In the rows, zero is written as 128.
Each path below is one point turned by a fixed rotation once a step. After each direction that follows a path, write how fast that rotation turns it, in degrees each step (0 if it stays still).
Each turn is a multiple of 5 degrees from 10 to 175, or 0.
Each row of a path follows its step; steps can be skipped.
Path 1:
step 0: [142 124 129 138 139 126 121 136 123 126 142 113 124 129 132 139 131 130
 136 138 121 135 124 128 123 129 132 126 125 139 129 124 131 131 140 117
 125 135 118 122 110 127 126 122 132 111 121 127]
step 8: [146 124 142 121 130 139 113 120 124 130 137 120 139 123 118 138 138 125
 132 140 132 132 134 121 132 134 136 130 135 129 134 125 136 131 137 130
 127 136 121 128 142 130 128 133 120 132 138 131]
step 12: [141 126 145 141 135 135 124 132 125 127 132 118 135 130 127 128 145 129
 120 123 116 127 133 119 119 126 139 142 124 123 128 124 125 138 132 130
 126 130 119 138 127 124 127 118 113 122 123 124]
step 13: [138 130 134 120 119 142 131 130 137 129 138 130 135 133 121 127 129 104
 118 136 128 136 148 121 120 128 128 131 120 121 128 128 129 139 124 129
 124 130 123 119 127 126 124 123 121 136 116 126]
step 18: [133 123 130 132 134 134 128 130 128 116 135 124 131 122 127 143 122 126
 135 142 125 137 140 119 136 129 138 131 126 119 127 119 129 146 139 125
 119 148 122 123 133 122 136 134 127 124 129 135]
step 20: [146 126 126 118 122 143 117 128 139 128 129 143 132 130 136 132 129 130
 119 143 126 131 127 124 115 129 122 139 128 123 142 126 132 124 137 125
 128 130 117 130 120 132 129 132 129 117 139 121]
step 22: [131 117 138 132 136 137 134 135 142 118 141 125 121 128 128 137 137 128
 132 123 119 128 140 119 133 133 130 133 126 125 142 124 135 138 125 134
 132 128 124 129 116 121 132 128 115 124 115 115]
step 24: [144 135 128 121 127 142 115 129 126 120 129 130 126 133 112 128 133 116
 121 124 133 137 129 128 124 137 131 138 131 116 129 121 141 132 139 126
 129 124 119 138 137 119 139 129 118 137 128 131]
Speeds:
[126 128 130 132 135 129 130 129 125 126 127 128 125 128 125 131 125 127
 131 130 127 124 129 130 132 130 129 126 128 131 131 124 131 128 128 128
 128 132 128 127 125 129 129 129 130 131 129 127] : 100
[129 129 128 131 134 129 123 128 126 131 129 127 132 127 129 125 132 127
 127 131 129 126 128 127 123 127 125 125 127 127 129 132 131 127 132 130
 133 127 126 128 129 130 125 126 127 130 127 129] : 85
[129 131 130 126 125 130 128 131 129 127 130 125 129 130 128 129 129 130
 129 126 125 127 127 127 131 130 126 128 131 126 133 129 133 125 131 126
 132 128 135 129 132 124 126 128 131 129 127 127] : 20
